Small tables with named rows and columns. After each table, cells are looked up by row and column.

tas =
fields: tak, vabulu, fopa, nov, mubeb, murovi, zira
luzopu: [0.08, -2.37, -2.96, -3.75, 3.09, -3.60, 0.08]
vog: [-0.94, -2.22, 3.01, -1.08, -2.65, 1.70, -0.94]
vebofe: [3.63, -4.18, -1.43, 1.93, -0.45, -2.16, 3.63]
mutaz: [6.29, -4.84, -4.70, 0.74, -6.10, 2.45, 6.29]
gopi: [0.73, -1.96, -6.24, -8.10, -3.00, 2.48, 0.73]
matikor: [3.61, -4.12, -1.80, 1.51, -0.53, -2.03, 3.61]
filu: [-1.55, -1.84, 0.10, -3.36, 2.24, -2.36, -1.55]
zun: [1.79, -3.43, 1.78, 1.42, -3.61, 1.41, 1.79]

What is the tak of vebofe in tas? 3.63
What is the nov of mutaz in tas? 0.74
What is the zira of luzopu in tas? 0.08
What is the nov of luzopu in tas? -3.75
What is the zira of gopi in tas? 0.73
What is the murovi of vebofe in tas? -2.16
What is the murovi of mutaz in tas? 2.45
What is the fopa of zun in tas? 1.78
What is the murovi of vog in tas? 1.70
What is the mubeb of matikor in tas? -0.53
What is the mubeb of vog in tas? -2.65
What is the vabulu of filu in tas? -1.84
What is the nov of gopi in tas? -8.10
What is the fopa of matikor in tas? -1.80
What is the vabulu of vebofe in tas? -4.18

kip =
|  | dimodu | foti | dum | foliv | bibo |
|---|---|---|---|---|---|
| nos | 198 | 233 | 148 | 108 | 153 |
| vufa | 162 | 169 | 177 | 97 | 222 |
| vul | 194 | 208 | 141 | 61 | 178 |

bibo of vufa: 222
foliv of nos: 108
foliv of vufa: 97
dum of vufa: 177
dimodu of vufa: 162
dum of nos: 148
dimodu of vul: 194
foti of vul: 208

Table ref
cols = gilonu, benofik, zugev, vunaf
gugemif: [206, 147, 76, 109]
fif: [105, 172, 172, 109]
gof: [162, 95, 33, 202]
dov: [189, 14, 69, 244]
zep: [240, 155, 115, 111]
gavagak: [124, 198, 138, 59]
doduz: [74, 111, 141, 211]
dad: [121, 156, 129, 58]
res: [43, 142, 194, 139]
zerila: [172, 165, 137, 157]
tazuf: [140, 114, 222, 144]
tep: [152, 161, 38, 169]

dov, benofik: 14
doduz, zugev: 141
fif, gilonu: 105
zerila, zugev: 137
gavagak, gilonu: 124
gugemif, benofik: 147
zerila, gilonu: 172
zerila, benofik: 165
gavagak, zugev: 138
dad, gilonu: 121
dov, gilonu: 189
gof, vunaf: 202
doduz, gilonu: 74
tep, vunaf: 169
dov, vunaf: 244
dov, zugev: 69
tazuf, zugev: 222
tep, zugev: 38
dad, benofik: 156
res, gilonu: 43
Which row has the largest benofik? gavagak

folag:
|  | vef | pid |
|---|---|---|
| tiv | 40918 | 23350 |
| porag | 95611 | 72621 |
| sov | 23481 | 61141 |
| tefekab | 48331 | 49447 |
| mimut | 53597 | 46067 |
| mepef | 51860 | 38906 |
| vogokon | 84138 | 69624 |
| pepibo | 77924 | 68381 |
| vudedit | 50461 | 65608 |
| bor | 62122 | 61447 |
| vata | 51182 | 19629 |
| dudo | 45733 | 55720 |
| bog | 52965 | 59287 |

vef of porag = 95611
pid of porag = 72621
vef of bor = 62122
vef of vudedit = 50461
pid of sov = 61141
pid of mimut = 46067
pid of bog = 59287
vef of tiv = 40918
pid of vogokon = 69624
pid of vudedit = 65608
vef of bog = 52965

Table tezod
,ber,bigiv
pes,77,124
nug,236,92
des,246,57
dus,128,241

What is the ber of dus in tezod?
128
What is the ber of pes in tezod?
77
What is the ber of des in tezod?
246
What is the bigiv of dus in tezod?
241
What is the bigiv of des in tezod?
57
What is the ber of nug in tezod?
236
What is the bigiv of nug in tezod?
92
What is the bigiv of pes in tezod?
124
Which row has the largest ber? des

ladapaf:
        vup  keru  zopo  lurip  sul  goge
ran     7.8   9.6   8.3    6.2  2.2   7.6
pizori  5.4   5.8   9.0    7.8  8.4   2.8
vitipi  5.4   9.3   8.5    8.8  6.6   2.8

ran, lurip -> 6.2
ran, vup -> 7.8
pizori, keru -> 5.8
vitipi, goge -> 2.8
pizori, sul -> 8.4
ran, goge -> 7.6
pizori, goge -> 2.8
vitipi, keru -> 9.3
ran, zopo -> 8.3
vitipi, vup -> 5.4
pizori, lurip -> 7.8

vafo
columns: zas, faz, miv, fen, damivor, miz, nam
zedegik: [5.7, 7.3, 5.8, 5.8, 7.1, 2.7, 6.9]
dusi: [6.3, 6.3, 5.1, 6.2, 6.0, 3.1, 5.8]
bifatol: [7.7, 6.5, 4.1, 5.2, 5.8, 4.2, 6.6]
mutukur: [8.8, 7.1, 2.3, 5.6, 6.4, 4.5, 5.9]
koz: [6.2, 5.4, 3.7, 6.6, 4.5, 4.9, 4.9]
pov: [4.0, 8.0, 4.7, 6.4, 6.7, 4.1, 9.3]

What is the miv of dusi in vafo?
5.1
What is the fen of bifatol in vafo?
5.2
What is the damivor of koz in vafo?
4.5
What is the nam of bifatol in vafo?
6.6
What is the miv of pov in vafo?
4.7
What is the damivor of mutukur in vafo?
6.4
What is the damivor of pov in vafo?
6.7
What is the miz of bifatol in vafo?
4.2
What is the miz of koz in vafo?
4.9

Table zan
cols = fuzegod, dup, naz, laluk, vuz, bedi, pid, baguge, lasipup
lov: [97, 116, 128, 121, 166, 129, 121, 182, 122]
nadar: [111, 120, 128, 147, 104, 126, 108, 94, 185]
pesonap: [170, 145, 130, 90, 160, 133, 193, 203, 16]
pode: [121, 125, 127, 98, 205, 131, 109, 243, 37]
basa: [255, 180, 133, 113, 46, 129, 243, 23, 48]
gudu: [113, 123, 127, 147, 102, 126, 112, 88, 184]

pode, naz => 127
lov, naz => 128
gudu, vuz => 102
gudu, pid => 112
nadar, lasipup => 185
lov, laluk => 121
nadar, pid => 108
basa, pid => 243
lov, dup => 116
gudu, naz => 127
lov, baguge => 182
pesonap, baguge => 203
basa, fuzegod => 255
pode, bedi => 131
pode, fuzegod => 121
lov, fuzegod => 97
Row with the largest lasipup: nadar

Table tefinin
|  | soz | vedis | rasedok | lokor | sazu | rem |
|---|---|---|---|---|---|---|
| tef | 0.219 | 0.228 | 0.230 | 0.230 | 0.294 | 0.570 |
| gulige | 0.290 | 0.217 | 0.307 | 0.265 | 0.255 | 0.269 |
| tadinaf | 0.424 | 0.292 | 0.224 | 0.219 | 0.226 | 0.330 |
| kal | 0.401 | 0.228 | 0.418 | 0.217 | 0.509 | 0.259 |
| sof | 0.414 | 0.222 | 0.249 | 0.216 | 0.229 | 0.266 |
| riba | 0.363 | 0.224 | 0.230 | 0.216 | 0.229 | 0.297 |
| nit | 0.508 | 0.274 | 0.224 | 0.217 | 0.223 | 0.257 |
| vis | 0.536 | 0.219 | 0.752 | 0.765 | 0.662 | 0.217 |
| pemagi | 0.229 | 0.224 | 0.223 | 0.217 | 0.222 | 0.419 |
| vor | 0.738 | 0.316 | 0.799 | 0.799 | 0.451 | 0.227 |
| dasobut | 0.435 | 0.223 | 0.625 | 0.594 | 0.609 | 0.217 |
| gibeli | 0.301 | 0.253 | 0.267 | 0.223 | 0.569 | 0.366 |
| seton | 0.245 | 0.223 | 0.328 | 0.217 | 0.489 | 0.317 |
| laba | 0.707 | 0.473 | 0.408 | 0.221 | 0.219 | 0.221 |

vedis of tef is 0.228
lokor of sof is 0.216
soz of laba is 0.707
vedis of pemagi is 0.224
rasedok of tef is 0.230
vedis of vor is 0.316
rasedok of gulige is 0.307

ful =
        goza  bofirip  dig  nevatem
lom       24      216  238      181
dimali     6      216  250      192
vov       33      216  237      181
sulu      24      216  238      181

lom, goza => 24
sulu, dig => 238
dimali, bofirip => 216
vov, dig => 237
vov, bofirip => 216
vov, goza => 33
dimali, dig => 250
lom, dig => 238
dimali, goza => 6
sulu, bofirip => 216
lom, bofirip => 216
sulu, nevatem => 181
sulu, goza => 24
lom, nevatem => 181
dimali, nevatem => 192
vov, nevatem => 181

fip =
	lekudi	bope	dev	tesesul
saf	-55.594	53.160	-16.504	90.053
mireb	3.555	34.061	4.991	90.053
zulidun	-37.147	-18.115	84.838	90.053
fumi	38.539	-29.109	-41.203	90.053
rasug	-85.512	14.187	9.292	90.053
kotupul	23.264	-59.823	-50.696	90.053

lekudi of kotupul = 23.264
tesesul of rasug = 90.053
lekudi of fumi = 38.539
lekudi of zulidun = -37.147
bope of mireb = 34.061
tesesul of mireb = 90.053
dev of kotupul = -50.696
dev of mireb = 4.991
lekudi of saf = -55.594
tesesul of fumi = 90.053
dev of rasug = 9.292
bope of zulidun = -18.115
tesesul of saf = 90.053
bope of saf = 53.160
tesesul of kotupul = 90.053

Table fove
	zis	ziv	punare	gesosum	fitur	zet	pob	nena	tusipil
nafik	767	868	723	851	492	320	526	580	700
mazema	672	773	743	789	499	468	511	622	753
zot	695	743	662	739	548	440	557	597	658
fomo	578	600	583	599	547	532	555	564	581
gomutod	665	199	574	516	748	677	348	463	855
gezoma	819	970	771	932	451	243	515	584	731
tuno	535	735	658	617	567	760	767	745	613
navi	535	704	637	620	592	740	752	713	608
datido	584	587	580	584	568	565	569	580	583
fafibu	810	957	766	917	455	252	525	588	719
madu	682	740	661	726	540	451	566	596	647
tof	587	591	585	590	578	564	578	576	578
nopamid	514	653	580	545	625	749	761	685	493

fitur of gomutod: 748
zis of datido: 584
punare of nopamid: 580
fitur of madu: 540
gesosum of gezoma: 932
gesosum of nafik: 851
pob of gomutod: 348
nena of gomutod: 463
fitur of tof: 578
punare of fafibu: 766
ziv of zot: 743
zet of nafik: 320
tusipil of mazema: 753
gesosum of fafibu: 917
gesosum of mazema: 789
punare of datido: 580
ziv of nafik: 868
tusipil of navi: 608
punare of tuno: 658
Which row has the largest ziv? gezoma

